[[-20   1   0 -20  64  18 -18   5  41  -8 -26]
 [-12  -2  12 -19   6 -15   2   7  19 -24 -29]]
->
[[-26 -29]
 [ -8 -24]
 [ 41  19]
 [  5   7]
 [-18   2]
 [ 18 -15]
 [ 64   6]
 [-20 -19]
 [  0  12]
 [  1  -2]
 [-20 -12]]

[[ 47  16  20  22 -40 -49  23  25 -27]
 [ 47  16  19  22 -37 -52  19  28 -25]
 [ 47  18  17  26 -17 -60 -13  39   4]
 [ 47  28 -53   1  23   5 -11   4  -5]
 [ 48  27 -15 -29 -15  39 -16 -26  -5]
 [ 47  12  27 -23 -50  34  -5 -16  22]
 [ 47  12  16 -60  33 -20  11 -10   9]
 [ 47  19  15  27  -7 -59 -29  33  19]
 [ 48  12  25 -54   1  18 -23  23 -23]
 [ 47  16 -14 -20  10  -1  -9  23   6]]
->
[[-27 -25   4  -5  -5  22   9  19 -23   6]
 [ 25  28  39   4 -26 -16 -10  33  23  23]
 [ 23  19 -13 -11 -16  -5  11 -29 -23  -9]
 [-49 -52 -60   5  39  34 -20 -59  18  -1]
 [-40 -37 -17  23 -15 -50  33  -7   1  10]
 [ 22  22  26   1 -29 -23 -60  27 -54 -20]
 [ 20  19  17 -53 -15  27  16  15  25 -14]
 [ 16  16  18  28  27  12  12  19  12  16]
 [ 47  47  47  47  48  47  47  47  48  47]]

[[-32 -51 -44 -45 -22 -46  -9  -1  34]
 [-30  19  42  42  23  32  10  11  -7]
 [-27 -57   1  -4 -38 -35 -25   0  32]
 [ 25  19 -13 -23 -32   2 -35  11 -34]
 [-16 -33  55  53 -37  -5 -21   8 -33]
 [-11  -2 -17 -14   8  -7   7  -8  -1]
 [ 37 -63 -63 -67 -68 -60 -51 -39  73]
 [-28 -55 -52 -54 -32 -51 -18   1  36]
 [ 13  46  -7 -20 -18  19 -26  39 -67]]
->
[[ 34  -7  32 -34 -33  -1  73  36 -67]
 [ -1  11   0  11   8  -8 -39   1  39]
 [ -9  10 -25 -35 -21   7 -51 -18 -26]
 [-46  32 -35   2  -5  -7 -60 -51  19]
 [-22  23 -38 -32 -37   8 -68 -32 -18]
 [-45  42  -4 -23  53 -14 -67 -54 -20]
 [-44  42   1 -13  55 -17 -63 -52  -7]
 [-51  19 -57  19 -33  -2 -63 -55  46]
 [-32 -30 -27  25 -16 -11  37 -28  13]]

[[-20 -25 -18  -7  43  31  42]
 [ -5 -24  25   1  17   8  60]
 [-19 -51  20 -29  11  31   1]
 [ -8 -32  -4   0  31  47  31]
 [-20 -43  24 -36  16  25   0]
 [  7 -25  41   4   7  21  53]
 [-11 -27  -3  -4  36  37  31]
 [  9 -19  36  -7  17  39  36]
 [-16 -26   0 -10  36  26  28]
 [-19 -37  25 -37  19  21   2]
 [-22 -23 -14  -6  42  17  48]
 [ -1 -53  26  11  -1  37  30]]
->
[[ 42  60   1  31   0  53  31  36  28   2  48  30]
 [ 31   8  31  47  25  21  37  39  26  21  17  37]
 [ 43  17  11  31  16   7  36  17  36  19  42  -1]
 [ -7   1 -29   0 -36   4  -4  -7 -10 -37  -6  11]
 [-18  25  20  -4  24  41  -3  36   0  25 -14  26]
 [-25 -24 -51 -32 -43 -25 -27 -19 -26 -37 -23 -53]
 [-20  -5 -19  -8 -20   7 -11   9 -16 -19 -22  -1]]

[[  3 -15]
 [ 17  28]
 [ 17  11]
 [-12 -31]
 [ 41   3]
 [ 10   9]
 [ 10 -29]
 [-10  -3]
 [ 65  70]
 [ 26  10]]
->
[[-15  28  11 -31   3   9 -29  -3  70  10]
 [  3  17  17 -12  41  10  10 -10  65  26]]

[[-51  13 -52 -33 -40  51 -75]
 [-23 -11  12  -7  32 -59 -15]]
->
[[-75 -15]
 [ 51 -59]
 [-40  32]
 [-33  -7]
 [-52  12]
 [ 13 -11]
 [-51 -23]]
---
[[ 29  40]
 [ 39  44]
 [-58 -23]
 [-62 -27]
 [ 48  41]
 [-17  48]
 [ 20  24]
 [-34  16]
 [  5  58]
 [-42  23]
 [-48  15]
 [ 31  44]]
->
[[ 29]
 [ 39]
 [-58]
 [-62]
 [ 48]
 [-17]
 [ 20]
 [-34]
 [  5]
 [-42]
 [-48]
 [ 31]]

[[ 16  -8  73 -47  17  -4   3  10]
 [ 45   0  24  30   8 -34   5  12]
 [ -1   4 -32 -54 -16 -11  -1 -30]]
->
[[ 16  73  17   3]
 [ 45  24   8   5]
 [ -1 -32 -16  -1]]

[[  9  -8  24  26]
 [-64   8 -19  15]]
->
[[  9  24]
 [-64 -19]]

[[ 11 -16]
 [ 16  45]
 [ 30  66]
 [ 26  16]
 [  0  33]
 [ -6 -38]
 [-12 -12]
 [-25 -45]
 [ 14  12]]
->
[[ 11]
 [ 16]
 [ 30]
 [ 26]
 [  0]
 [ -6]
 [-12]
 [-25]
 [ 14]]

[[-14  -2  -9 -14  12   3 -11   3   5 -15  -1  -6  21 -11]
 [-25 -15 -25 -26  -9 -20 -28 -12 -19 -15   9 -17  -5  28]
 [-17 -42 -13 -26  13   0 -26 -33 -42 -14   0 -10   7  12]
 [-12   5  -2  -3 -31 -10   9 -14  -8   8  25 -10 -32  24]
 [ -8  35 -18  -7 -19 -11 -12  32  57 -22  21 -16  -6  -9]]
->
[[-14  -9  12 -11   5  -1  21]
 [-25 -25  -9 -28 -19   9  -5]
 [-17 -13  13 -26 -42   0   7]
 [-12  -2 -31   9  -8  25 -32]
 [ -8 -18 -19 -12  57  21  -6]]

[[ -3  16  22  11  15  -4 -11 -18 -15 -14 -20]
 [ 13  -3   9 -12 -43  -8  -2 -11 -11  -3  10]
 [ 34 -18 -59  48  11  17  -5 -25  21  53 -27]
 [  5  16  17  15  12   1  -2 -12  -2  -8  -6]
 [-14  -2  -1 -30  40  -5   1   5  -5  -4 -13]]
->
[[ -3  22  15 -11 -15 -20]
 [ 13   9 -43  -2 -11  10]
 [ 34 -59  11  -5  21 -27]
 [  5  17  12  -2  -2  -6]
 [-14  -1  40   1  -5 -13]]

[[  7  -5 -19]
 [-11  -2 -37]
 [ -1  -6  -8]
 [ -6   5 -59]
 [ -8  10  56]]
->
[[  7 -19]
 [-11 -37]
 [ -1  -8]
 [ -6 -59]
 [ -8  56]]

[[ 0  2  0  0  0  9 46 71 75 74 75 74 76 74 75 73]
 [ 1 10 48 72 75 75 76 75 76 76 75 75 76 75 76 74]
 [ 1  0  1  0  0 -1 -1  1  0 -1  1  2 26 66 75 76]
 [-1  0  0  0  0  0  0  0  3 20 63 74 75 75 76 76]
 [ 9 48 73 75 75 76 75 76 74 75 75 74 74 76 75 75]
 [ 1 14 57 73 74 75 76 76 75 75 74 75 77 74 75 75]]
->
[[ 0  0  0 46 75 75 76 75]
 [ 1 48 75 76 76 75 76 76]
 [ 1  1  0 -1  0  1 26 75]
 [-1  0  0  0  3 63 75 76]
 [ 9 73 75 75 74 75 74 75]
 [ 1 57 74 76 75 74 77 75]]
